128 stands for zero in the data rows.
How far apart are the two rows of each pair, measured in a hidden way? 0 means very close, and 40 very far. Two or three weighted sums of its numbers give each row a place; it is the straight-line distance between the places.
[ 99  69 161 115  99 159 148 109 106  91 111 149 143 124 179 140]
[165 131 134 164 118 119 111 120 142 141 127 109  95 111 119 122] >> 12
[123 128 122 104 132 150  95  88 145 130 108  95 106 105  93 126]
[121 111 103 120 109 148 134 149 131 127 115 116 131 131 129 145] >> 5
[ 91 120 133 121 123 132 107 150 124 121 114 115 150 127 103 148]
[112 122 105 126 109 110 125 165 103 145 145 161 177  85  87 137] >> 11
[148 104  92 139 107 136 149 118 148 106 126 142 112  96 124 121]
[142 154 145 128 143 130 149  98 134 131 141 149 137  96 116 110] >> 27
[110 151 133 122 155 145 117 118 141 103 144 108  98 169 145 135]
[167 139 105 138 101 108 133 118 129 127 148 135 100 112 121 120] >> 21
[137 151 154 135 153 112 122 135 123 150 161 129 135 108 108 114]
[ 87 104 184 145 111 152 125 109  86 132 105 133 150 130 167 136] >> 6
[ 96 106 152 138 129 150 104 116 105  80 103 132 123 134 150 143]
[151 105 110 137 107 143 166 110 118 118 140 153 118  84 121 131] >> 14
[167 136 113 151 102 110 116 104 142 135 158 119 108 100 135 138]
[129 132 107 118 135 118 120 140 163 145 110 121 106 138 143 112] >> 17
[136 121  94 128  92 146 137 108 148  93 131 162  88 100 111 114]
[ 85 112 127 136 139 177 108 156 134  94 135  96 137 140 110 128] >> 4
[149 123  85 130  88 137 137  77 156  99 140 168  70 108 116 132]
[161 137 100 115 142  76 114 128 102 147  91 169 152 126 127 117] >> 24
[171 133 102 134 115 122 135 105 146 123 134 143 117 109 116 126]
[130 157 150 132 138 113 132 121 127  92 136  92 111 187 147 168] >> 9
[132  96 151 138 137 129 148 114 116 104 106 158 141 157 152 137]
[131 115 143 111 122 131 150  95 102 112  90 178 165 148 148 116] >> 25
[169 121 126  84 119 104 153 130 136 131 103 105 113 142 107 135]
[124 123  97 163 106 103 135 153 131 161 136 143 168  97 107 122] >> 16
[104 115 132 123 132 136 132 175 116 100 137 108 155 128  97 138]
[120 138 130 168 112  90 130 148 101 176 151 143 144 122 122 149] >> 16
[139 105 146 146 148 120 119 129 103 142  65 141 151 159 160 108]
[133 182 120  92 132 104 151  93 129  85 133 115  84 136 159 143] >> 3
[152 130 122 143 116 145 126 126 132 122 120 156 106 131 148 110]
[130 161 162 121 148 128 120 118 138 123 124  84  91 201 162 156] >> 6
[104  92 130 141 142 165 135 144 102  80 106 127 119 121 119 115]
[122 110 128 122 114 150 112 122 133 157 164  94 112 142 160 118] >> 30
[116 175 134 110 136 107 139  80 141 113 167 106  87 165 163 137]
[139 142 134  96 142 141 137  78 145 129 145 144 123  99 101 121] >> 12
[119 142 102 173 124  94 117 160 107 168 154 140 167 100 104 142]
[124 163 110  91 132 112 144 118 146  80 127 115  97 144 146 135] >> 20
[127 128 113 166 149 114 121 160  87 153 170 122 146 114 111 121]
[ 87  89 149 114  87 144 147 109 109  88  87 181 163  83 142 156] >> 16
[172 127  87 118 100  99 156 104 135 110 105 144 121  95 106 138]
[151 162 143 150 162  78 102 140 138 190 153 122 125 164 132 119] >> 11
[100  89 149 125 110 167 116 129  85  89  80 173 148 107 159 127]
[136 109 143 155 129 118 141 131 131 140 103 145 131 156 154 118] >> 1
[112 130  94 160 114 122 128 160 105 135 148 169 166 121  95 114]
[105  86 153 135 103 180 149 112 106 104  88 179 150 103 162 124] >> 25
[137  99 152 123 124 147 140  93 140 134 117 148 110 188 174 105]
[111 120 119 156 114 120 154 153 103 158 167 123 147 115 118 142] >> 21
[131 136 134 123 132 131 123 133 105 125 150 107 103 124 136 145]
[134 136 164 121 154 114 131 100 130 149 173 124 134 110 117 131] >> 8
[ 92  84 149 113  98 186 136 117  96  97  76 174 156 113 144 139]
[157 155 127  94 146 109 132  96 141 141 136 142 134 105  99 124] >> 11
[160 127 107 124  89 120 148  98 154 126 145 142 102 107 108 135]
[127 141 130 114 145 124 153 147 130 123 135 160 171  81 101 125] >> 21
[128 119 187 164 159 114 104 108  91 168 134 101 126 169 176 103]
[ 81  97 138 127 136 159  89 148 133 114 146  75 111 155 113 157] >> 24
[ 95 133 155 124 126 123 113 129  84 143 126 120 149 132 135 138]
[ 97  72 158 126 110 179 125 102  82  95 111 138 122 117 173 136] >> 26
[174 123 108 142 120 121 113 115 141 131 132 117 100 128 117 120]
[102 112 124 102 131 149 105 147 117  92 137 101 139 138 109 150] >> 6
[161 125 105 130 101 128 114 119 154 128 137 130 111 109 138 150]
[ 98 104 106 114 136 151 111 152 133 120 129 104 140 129 108 141] >> 15
[ 95  98  99 144 100 169 131 168 129  68  88 136 156 105  73 144]
[134 141 138 135 142 133 135 126 152 154 135 104 115 169 125 114] >> 12
[168 141 119 147 106 111 128 115 122 138 132 132 118 111 123 135]
[140 156 123  89 157 108 156 138 133 119 122 139  97 153 114 116] >> 31
[138 113 163 129 140 117 125 113 109 127  70 112 135 169 157 142]
[116 170 121 100 154  96 112  97 136  92 146 125  73 146 156 119] >> 8
[102 112 103  97  94 157 144 147 136  76 134 114 151 117  85 164]
[152 134 109 143 102 146 126 103 150 119 165 116  78 107 139 106] >> 3
[107 128 141 138 125 156 117 142 135 113 120 110 116 136 134 128]
[143 150 117  94 156 128 136 118 150 113 159 106  61 156 138  99] >> 6
[118 154 106 182 132  94 123 170 115 154 147 125 169  86 107 129]
[181 139 101 101 117 105 145 129 119 119 131 123 121 117 109 113] >> 4
[143 145 143 106 144 138 130 119 143 129 122 130 162 105  90 124]
[173 159 132 129 129  89 113 127 118 156 125 114 129 109 132 124] >> 19
[ 95  83 155 131 103 166 136 105  98  90  98 160 145 111 155 138]
[113 124 108 141 119 108 129 150 115 119 155 159 150 124 114 128] >> 13
[ 89 122 130 142 135 150  79 153 125 128 137  99 143 134 111 142]
[120 116  92 151 110 112 156 144 111 139 156 153 163  94 100 122] >> 14
[113 130  81 171 101 112 113 169 109 175 124 165 174  94 100 129]
[101 121 149 146 106 154 120 108 111 114 150 112  99 133 143 133] >> 28
[146 105 166 148 129 115 131 107  92 147 101 147 140 168 128 130]
[151 125  96 134 123 119 145 123 128  92 113 146 117 119 131 115] >> 12
[153 141 113 132 119 116 148 124 140 113  94 153 130 121 138 130]
[114 136 110 173 134 114 119 142 116 143 143 145 151 109 112 120] >> 9
[127 119 111 153 111 123 148 153  96 144 150 137 175 104 101 137]
[136 120 145 101 107 147 161  84 159 137 143 147 137 121 125 130] >> 18
[110 123 129 132 132 174 132 118 165  55 129 128 101 170 152 143]
[160 150 106 147 128 123 128 108 134 108 131 124 101 109 129 108] >> 35
[118 119 115 180 118 102 115 142 107 160 140 130 126 115 115 135]
[127 150 141 112 143 102  90 125 141 171 129 102 120 142 137 108] >> 14
[123 120 147 128 145 118 106 142 120 148 141  90 132 133 164 120]
[159 126 115 128 105  93 112  96 120 136 135 144 102 137 137 128] >> 19
[ 99  88 164 135 105 155 127 122 101 133 108 133 158 125 169 137]
[ 95  97 137 140 121 137 123 120  96 105 128 152 109 141 168 125] >> 17
[135 141 118  85 135 158  91  91 140 132 121  99  99  84 101 121]
[ 88 121 133 115 106 160 119 137 109 106 143  94 147 144 110 157] >> 4
[156 139 140 142 147 118 123 121 114 157 117 123 124 154 156 107]
[144  99 132 135 128 148 139 138 126 115  72 156 138 169 145 110] >> 15
[154  91 136 142 146 145 132 133 122 129 100 113 127 157 151 115]
[135 123  98 163 106 102 160 158 101 135 130 153 167  91 106 153] >> 15
[113 185 114 123 146 110 119 109 142 100 133 112  83 131 137 126]
[147 131 103 133 106 117 117 100 126 114 128 148 111 108 127 137] >> 18
[150 167 125  91 172  99 151 130 124 122 111 125 111 133 104 127]
[129 138 136 110 141 129 126 113 132 109 124 114 104 181 166 156] >> 30
[155 132 131 141 153 119 135 136 157 147 135 108 113 154 143 124]
[100 109 123 141 133 168 117 172 116 109 134  96 160 128 104 146] >> 12
[167 152 105 123  95 118 125 117 126 129 111 142 132 101 104 142]
[134 159 141 124 148 129 124  91 136 134 169 137 136 112 118 124] >> 18
[167 145 105 168 111 102 119 107 126 130 144 131 112  99 127 126]
[183 126  96 120  98 118 140 120 156 130 123 143 107 124 125 123] >> 9
[150 158 148 108 146 109 146 117 135 145 156 138 145 109 105 126]
[166 151 104 133 122 116 135 137 116 125 120 140 149  65 115 125] >> 19
[122 156 146 108 153 133 131 103 131 157 168 124 113 124 112 109]
[101 155 143 145 145 113 126 127 147  95 132  93  94 179 150 137] >> 27
[130 130 103 103 120 157  82 101 121 122 100 101 132  89  92 139]
[126  87 154 110 100 139 145  95 126 119  94 163 151 160 164 114] >> 27
[164 131 103 142 103 126 119 110 136 109 141 132 108 104 109 120]
[122 150 117  89 110 106 142 124 142 111 118 114 113 150 130 145] >> 10
[141 162 156 129 152 124 105  95 140 170 158 106 113 128 122 109]
[111 148 133 131 145 145 130 112 132  98 132 111 113 169 156 154] >> 32
[147 130 104 150  69 119 122 109 121 137 129 158 127  94 126 134]
[105 130 105 166 128 130 150 157 112 145 128 138 164  98 105 121] >> 23
[125  83 139 132  97 163 137 105 143 121  97 159 133 169 154 102]
[115  96 134 120 111 148 153 136 100  66 103 144 138 114 121 148] >> 11
[112 189 111 103 133 101 133  99 152 116 130 114  93 140 149 132]
[153 181 128  95 162  86 153 142 125 127 151 133 120 150 116 125] >> 20
[140 130 149  92 148 135 154  96 146 162 159 128 141 115 118 127]
[109 126 107 172 119 107 116 155 107 148 154 143 156 107 109 123] >> 22
[144 121 127 117 143 144 142 142 174 126 123 151  97 165 134 101]
[128 128 110 166 135  82 134 163 107 156 130 133 165 107 124 130] >> 36
[119 121 109  86  92 168  89  80 170 127 110 112 116 102 116 124]
[168 122  91 125 104 135 139 118 150 108 132 151 104 112 123 113] >> 21
[ 88 115 132 152 127 157  74 155 144 114 131  81 131 140 111 140]
[ 78  80 153 120  92 179 134 113 117  99  99 173 159 105 164 135] >> 17
[149 129 139 135 140 106 140 136 142 174 141 117 101 147 143 110]
[171 143 107 130 118 116 123  95 113 120 153 102 103 109 120 118] >> 28
[114 125 125 167 138 105 123 165  96 169 138 130 151 112 115 120]
[115 118 147 144 165 136 100 156 133 149 171  85 103 151 166 120] >> 25
[129  99 160 114 128 152 137 104 113 132 104 136 134 180 161 109]
[116 168 125 137 150 123 143 130 126 122 134 186 163  77  89 100] >> 12
[156 121  97 137 100 125 141 114 128 108 129 154  92 102 107 116]
[127 180 126 121 133  94 133 101 134 114 149  97 108 152 163 153] >> 16
[139 152 145 117 131 123 145  93 159 156 156 146 121 104 109 114]
[178 144 110  64 151  84 139 120 122 126 132 136 124 136 117 125] >> 25
[138 120 119 152 138  87 126 163  92 163 137 140 169 122 121 131]
[119 106 107 162 129 120 139 174 108 130 129 153 172  97 101 125] >> 13
[127 137 139 108 150 138 118 110 131 109 156  74  71 200 159 141]
[146 150 129 132 126  87 146  99 104 132 124 159 127 144 161 131] >> 14
[111 128 107 161 112 117 135 144 101 139 158 129 137 111 127 123]
[142 136 143 138 144 112 110 123 118 135 133 136 101 130 144 112] >> 19
[150  91 161 109 127 133 163 102 109 136  93 145 139 161 156 118]
[149 143 150 133 155 124 155 129 143 178 148 109  99 175 139 113] >> 10
[116 115 129 120 121 121 121 139 150 121 120 129 131 122 132 142]
[149 138  94 151 143  85  93 203 149 157 139  95 155 112  85 130] >> 19
[132 152 155  89 155 130 150  98 130 125 139 149 140 139 114 142]
[ 91  95 129 151 103 155 159 129 116  90 113 149 131 116 133 138] >> 1
[107 126 121 158 124 110 130 155  96 146 160 141 153 112 105 146]
[102 193  92  91  95 116 145 108 159  92 131 146 100 126 137 123] >> 10
[138 145 122 109 153 116 158 144 141 140 140 165 145  90  86 110]
[128  83 148 145 110 171 147 102 113 103  79 145 129 156 159 121] >> 20
[102 127 163 146 161 133 117 151  90 126 128  98 133 132 144 128]
[141 132 115 121 129 108 156 135 163 142 137 139 117 151 132 114] >> 9
[125 131  94 180 142 110 116 160 103 154 173 144 133 101 109 117]
[124 161  68 152 106 103 122 179 166 147 152 158 144 105  83 124] >> 8
[137 105 156 143 143 137 112 116 113 140  92 126 123 175 162 109]
[120 124 136 116 111 139 144 123 131 105 143 137 122 117 126 141] >> 9
[ 77  96 148 125 124 160 116 110  88 101  95 173 141 112 159 113]
[152 136 112 127 127 111 117 176 142 158 155 106 135 137 103 127] >> 15
[115 119 139 123 161 114  95 160 115 150 123  87 161 135 113 138]
[120 126 109  93 118 153  94  88 149 120 125 109  95 109 107  99] >> 8
[154 131 108 157 111 108 123 117 114 137 131 130  93 100 144 132]
[115 107 102 169 135 130 126 162  90 128 133 150 133 105 106 118] >> 14
[108 121 127  95 122 131 147 167 113 105 102 128 172 120  91 167]
[126 170 117 105 156 109 129 151 140 139 118 124 143 126 119 114] >> 9
[108  99 123 130 134 134 126 167 130 109 102 119 165 121 109 152]
[137 152 143 111 147 114 132 106 164 151 162 136 139 102 106 115] >> 19
[101 103 163 141 142 169 102 111  75 123 107 164 139 109 189 129]
[113 164 100 105 119 120 135  79 149  75 150 125  60 136 147 109] >> 9
[142 154 170  99 162 117 130  87 136 165 163  99 127 148 144 110]
[164 134  91 135 110 129 117 119 130 129 139 135 114  91 125 116] >> 27
[125 160 134 117 140 127 114  85 151 133 136 172 136 106  99 115]
[116 133 112  86 102 167  91  94 137 107  94 129 129  87  84 118] >> 21
[107  92 171 129 103 148 133  92  96 113 105 153 158 111 170 137]
[109 108 120  92 126 157 128 161 126 107 131 112 144 153 107 144] >> 2
[126 140 117  80 146 121 135 133 156 144 147 107 131 136 128  97]
[140  98 145 124 122 136 134 120 131 120  82 141 171 167 137 126] >> 22
[133 116 135 122 125 128 122 144 139 134  93 104 128 131 140 139]
[ 95 107 184 130 139 117 104 101  73 124  94 143 140 134 167 140] >> 3
[ 93 110 124 109 107 150 106 145 142 110 128  88 157 149 125 172]
[145 133  97 135 127  98 122 145 108 141 171 145 142 128 102 140] >> 3
[184 132 103 147 114 137 129 138 132 133 136 100  89 116 119 140]
[133 138 154 130 176 138 117 104 138 150 168 124 134 112 121 111] >> 16
[135  91 145 139 148 134 136 137 116 133 125 123 127 166 164 116]
[135 144 159  95 138 120 125  80 142 137 131 159 135 120 118 129] >> 8
[165 136 168  82 159  99 136  93 127 147 168 120 128 145 136 130]
[125  99 111 135  89 164 118 146 150 114  89 121 106 125 145 132] >> 8
[121 121 141 117 116 133 142 134 120 112 110 139 123 138 133 139]
[131 131 138 110 144 144 109 107 145  85 107 114  75 185 170 143] >> 33
[145 137 158 124 159 123 132  86 138 164 146 141 145 105 103 124]
[103 104 129 126 132 169 110 158 132  94 142 101 133 135 113 140] >> 9
[149 100 101 108 101 140 124 112 149 141  88 111 117 138 135 139]
[ 89  93 164 127 128 176 127 123  88 115  86 168 152 106 148 135] >> 36
[131 151 115  83 105 115 144 133 168 126 130 123 133 146 118 135]
[157 175 118  92 137  93 148 123 128 128 137 128 133 130  96 126] >> 6
[ 81 122 127 146 122 156  95 156 107 123 135 100 151 122 107 160]
[146 128 126 142 125 113 135 120 132 137 115 143 118 137 140 115] >> 10
[ 91  97 171 128 111 158 110 105  89 117  98 145 163 120 169 137]
[124 134 120 169 129  78 115 163  98 171 161 101 148 122 130 138] >> 15
[156 127 134 127 151 110 125 148 153 169 135  96 103 179 144 117]
[132 153 145 121 144 132 130  92 162 127 146 150 121 115 125 121] >> 9
[ 98 102 125 123 123 134 105 155 119 105 120 108 165 112 104 161]
[139 126 102  68 126 145 174 129 155 109 112 151  99 137 105 112] >> 35
[139  77 131 152 119 146 146 129 119 116  88 136 137 148 151 133]
[156 147 103 159 123 109 104 121 125 136 103 132 110  87 112 133] >> 18
[118 113 115  86 114 155  93 108 167 103  89 106 115 106 120 124]
[139 116 123 124 107 127 133  83 143 109 146 162  88 141 159  91] >> 13
[128 101 123 111 102 148 146 143 147 134 127 117 134 132 158 112]
[151 100 137 139 116 148 141 118 131 110 102 135 130 162 165 120] >> 21
[ 85 115 144 142 136 133 137 130  84  96 128 150 150 117 136 122]
[124 153 130 112 144 106 118 120 152 157 145 100 116 153 149 117] >> 17
[124 150 153 133 146 117 144 146 124 150 122 147 165 103 130 112]
[156 120 111 118 117 127 149 136 123 128  89 145 126 140 141 111] >> 20
[ 92  84 161 158 112 165 124 113 102 113 100 153 139 115 188 128]
[158 151 138 129 160  90 126 141 152 156 114 125 105 151 132 122] >> 2
[ 98  89 123 129 122 153 101 140 134 105 142 120 130 142 108 146]
[117 143 117 117 146 128 109 140 169 167 152  93 118 141 137 103] >> 27
[116 110 126 123 104 158 151 137 145 105 106 136 113 120 130 150]
[140 103 158 143 163 129 117 121  92 136  98 114 124 166 152 110] >> 10
[ 96 120 111 115 150 146 104 169 109 110 113 105 155 119  88 169]
[144 142 155 133 186 106 122 127 142 173 130  91  87 180 158 119] >> 18
[121 121 117 157 125  90 171 162 106 149 161 141 166 106 124 127]
[137 135 145 111 140 145 143  80 148 132 174 136 120 131 129 122] >> 17
[ 76  91 164 141 110 179 113 112 107 112 112 164 142 122 170 102]
[112 121 114 186 138 121 122 161 121 143 156 137 141 115 117 122] >> 16
